One vector is turned by the same rotation once a step. Each row is the vector after some number of steps, and that number follows the row.
The counts run from 0 to 496.
[134  87 151 180  94 126 149 127 108 118  86 133 112 143 118 131 132 148
 101 110 119 140 162 118 124 117 127 132 167 137 152  96 144 116 128 202
 120  58  91 133 107 150 122 147 169 152  78 120 102 149 126 124 141 128
 162 115 104 108 128 172 144 143  75]	168
[136 118 168 165  75 127 108 132 134 105 126 133  89 140 150 135 166 110
 138 130 140 150 155 132 136 135 111 127 189 111 126 120 145 106 108 162
 108  52  77 132  75 156 137 145 137 136  74 110 143 142 157 115 140 126
 113  92 130 133 133 170 142 153  88]	231
[136 107 153 149  98 124 141  97 132 118  86 134 117 123 117 131 150 137
 124 150 132 138 164 124 108 126 127 138 194 113 158  99 151 134 121 197
 152  65 104 158 100 137 121 167 158 131  75 120 133 144 133 117 142 145
 164 102 104 109 126 190 133 147  87]	406
[110  96 162 159  99 101 130 105 143 127 100 132  98 115 111 142 163 122
 110 129 139 142 150 119 114 128 115 133 175 109 157  83 136 101 149 182
 137  43 109 152 103 149 152 153 129 116  81 123 126 126 143 102 133 115
 146  87 102 117 129 181 130 168  83]	225
[144 118 141 161  80 114 103 120 118 109 109 170 101 134 137 128 144 141
 120  70 147 155 154 106  96 142 143 130 165 108 118 110 126  99 124 142
 110  71  91  97  83 164 106 135 157 138  44 122 133 152 161 133 131 135
 143 104 148 114 122 162 148 133 118]	76
[104 117 138 157  93 138 112 157 105  88 108 130  67 137 136 138 141 133
 113  97 100 157 140  92 114 150 133 106 136 126 114  88 118 119 116 180
 101  74  90 105  86 124 109 145 118 157  80 111 142 120 146 138 145 114
  99  89 118 150 104 179 141 153  85]	448
[131 116 143 147 110 114 110 122 105  94 102 137  90 126 159 122 152 140
 128 102 142 136 151  87  65 125 121 127 155 119 103  74  99  97 106 172
 100  83  98 131  90 126 115 157 132 132  57 142 157 121 151 117 125 117
 105  88 137 160 114 173 109 105 121]	394
[136  97 164 157  98 126 142 104 122 110  88 119 116 126 125 135 154 129
 125 158 134 135 166 127 115 122 110 133 196 120 152 100 150 127 115 203
 138  56  98 164  99 138 129 159 152 137  84 123 129 138 135 111 137 133
 149 100 102 119 127 185 133 144  81]	408
[125 123 142 168  99 107 131 125 116 137 125 142  81 154 109 110 138 149
 122 106 130 138 145 116 117 100 145 150 170 119 132  68 126 113 139 190
 113  64  74 120 117 139 139 174 143 134  80 119 117 160 128 117 136 128
 153 115 108 142 120 174 124 161  59]	249
[147 138 138 151 108  87 121 110 116 116 131 145  72 139 149 119 152 141
 133 121 129 147 164 100  90 118 157 133 179 120 129  90 134 105  98 160
  96  71  77 118  83 142 109 178 137 131  73 121 169 131 151 103 134 126
 144 102 124 145 122 175 129 118  98]	131
[139 109 170 139 112 126 135  95 107  97  98 103  86 154 112  88 139 123
 117 140 133 129 138 104  73 126 122 160 167 119 117  65  98 118 116 183
 102  79  77 132 106 131 144 168 121 129  84 104 141 125 123 137 129 120
 124  90 101 157 101 165 117 152 113]	34
[140 101 172 171  98 113 117 110 120 104  93 137 118 128 160 136 166 129
 129 120 160 136 169 119  98 123 101 132 198 117 128 109 125  86 113 164
 108  55  94 147  88 153 132 129 155 132  61 142 131 141 155 105 124 128
 124  88 131 128 137 166 123 117 115]	495
[122 130 161 164 108 124 112 150 100  87 108 127  68 154 150 116 147 131
 116  97 121 148 153  99  98 130 122 122 160 128 107  84  96  90 122 156
  75  74  74 100  92 137 126 144 122 150  80 123 139 131 143 133 129 110
  96  81 123 163 115 157 123 135  97]	153
[141 134 151 135 126 109 132  78 116 106  92 138  97 142 108  91 144 145
 116 130 139 133 162  98  57 125 145 165 184 107 134  75 108 118 130 173
 124  85  92 133 108 133 120 175 137 122  70 117 148 141 128 135 126 139
 158  96 110 137 110 176 112 132 118]	218
[146  96 155 160  82 121 128 120 114  91 104 118  77 142 137 127 144 120
 111 111 119 148 154 104 116 153 132 119 157 133 126 109 139 105  94 162
  92  59  76 112  70 168 116 139 141 153  76  98 143 120 153 122 143 111
 126  93 113 118 114 157 167 140 120]	52
[113 125 122 144 115 129 122 134 101  97  94 151  91 124 140 128 136 159
 117  91 111 148 160  79  76 138 146 115 149 119 121  72 116 126 123 198
 125  87 109 116 100 111  85 168 138 150  59 140 147 131 141 140 138 133
 129  98 131 149 110 184 124 115  93]	185
[121  70 145 153  91 157 139 127 100  95  73 121 113 128 114 125 127 133
 105 122 116 144 139 102 105 146 112 125 137 130 131  87 138 141 119 219
 135  74 103 144 101 123 117 146 151 152  70 115 114 130 132 145 150 127
 128 106 105 125 104 183 142 150  96]	86
[142 122 143 159 106 116 134 100  98 114  93 154 105 154 105  94 125 160
 107  89 137 140 157 103  74 119 149 159 167 118 131  78 107 112 139 174
 114  84  86 104 114 145 116 161 161 140  60 121 111 163 125 144 129 139
 170 110 120 127 113 166 127 141 105]	458
[144 116 139 156  89 123 113 112 115  96  96 168 104 133 130 130 138 143
 112  79 133 157 165 105  94 156 146 127 171 109 129 117 132 112 125 153
 120  75  98 104  82 161  93 140 162 146  47 117 130 155 157 146 138 140
 155 103 142 100 122 170 153 128 121]	78
[136 102 150 161  94  85 111 111 133 122 122 140  87 117 153 140 165 126
 131 106 156 145 149 101  93 125 123 131 162 109 122  82 129  85 111 159
 109  53  96 137  80 148 139 152 130 111  60 131 153 119 161  90 127 110
 121  93 132 138 127 173 125 133 110]	312
[147  97 158 151  75 134 126 109 112  86 103 120  81 148 118 112 135 113
 110 115 119 150 140 104 106 160 134 134 153 127 120 111 131 113 101 162
  99  72  74 110  72 170 119 140 137 149  73  87 143 127 151 141 145 118
 127  94 111 119 102 159 166 154 129]	54
[150 126 158 135  94 126 119  88 128  89  98 143  96 134 124 118 152 119
 123 136 132 148 167 112  94 162 144 133 196 105 139 125 139 123 106 157
 127  76  94 124  73 156 104 153 143 135  65 104 158 140 155 138 142 145
 148  89 120 108 115 174 152 136 127]	319
[107 123 119 162  91 112 102 147 121 123 124 171  78 122 137 142 145 153
 125  71 126 160 141  92 104 130 149 116 140 109 113  79 123 112 133 175
 124  73 100 108  98 130 107 159 137 135  52 134 140 142 159 122 137 126
 123 105 142 145 114 180 129 141  77]	367
[125 122 151 175  98 106 131 129 115 134 123 144  87 159 115 111 145 148
 123 110 131 140 150 122 116  98 140 153 176 122 136  73 128 105 140 182
 110  60  73 119 115 147 138 170 150 133  77 124 113 163 124 118 136 126
 157 112 113 138 126 168 119 155  59]	250
[103 128 152 160 114 143 132 144 102 104  91 134  93 152 105 113 137 151
 112 110 108 143 154 114 105 119 127 137 170 119 136  73 104 127 160 197
 124  78  92 121 125 119 126 164 132 150  88 122 114 157 117 152 135 135
 131  94 105 152 115 176 112 161  57]	64
[119 123 160 158  91 126 114 130 118 115 132 125  76 158 124 102 154 123
 135 128 138 141 126 124 111 110 120 150 169 106 107  75 108 111 129 178
 101  68  72 128 107 136 161 160 117 126  80 113 128 146 135 132 132 120
 107  96 118 166 118 167 112 172  75]	332
[146  75 145 161  88 135 129 122 106  91  88 128 110 121 156 136 144 128
 122 119 124 142 156  96  96 145 117 107 154 134 118 109 143 120  82 192
 113  69  96 141  70 141 103 140 154 151  59 121 148 118 157 122 141 123
 118 101 128 122 115 178 153 114 121]	291
[124 128 124 149  99 110 123 106 123 121 109 164  86 135 100 117 133 150
 103  84 116 156 152  94  93 140 174 139 154 110 142  87 130 125 141 173
 129  76  97  98 101 143 101 165 145 132  67 110 132 149 141 142 142 140
 174 109 119 112 109 180 148 153  91]	162
[128 104 136 165  96 125 116 132 121 108  93 158 112 108 157 162 158 149
 123 102 131 149 171 105 114 136 123 100 171 118 136 107 147 111 112 184
 128  63 112 138  84 137  97 146 160 151  59 140 138 137 158 111 134 131
 132  96 138 112 130 187 140 114  91]	287
[123  75 153 160  80 157 123 136 104 107 100 126 112 142 118 112 133 131
 132 119 140 133 116 113  99 119 104 145 144 116  98  75 119 134 119 213
 123  77  89 145 108 119 145 150 142 140  61 121 113 144 137 143 135 131
 104 112 123 149 104 176 121 160  88]	90
[117  98 132 151  97 114 124 110 123 138 106 147 110 118 109 121 143 150
 125 115 145 137 134 103  84 111 137 150 153 101 129  61 130 128 140 206
 147  70 106 150 118 121 131 172 140 115  57 135 125 146 136 119 134 138
 149 115 119 136 114 191 113 153  82]	487
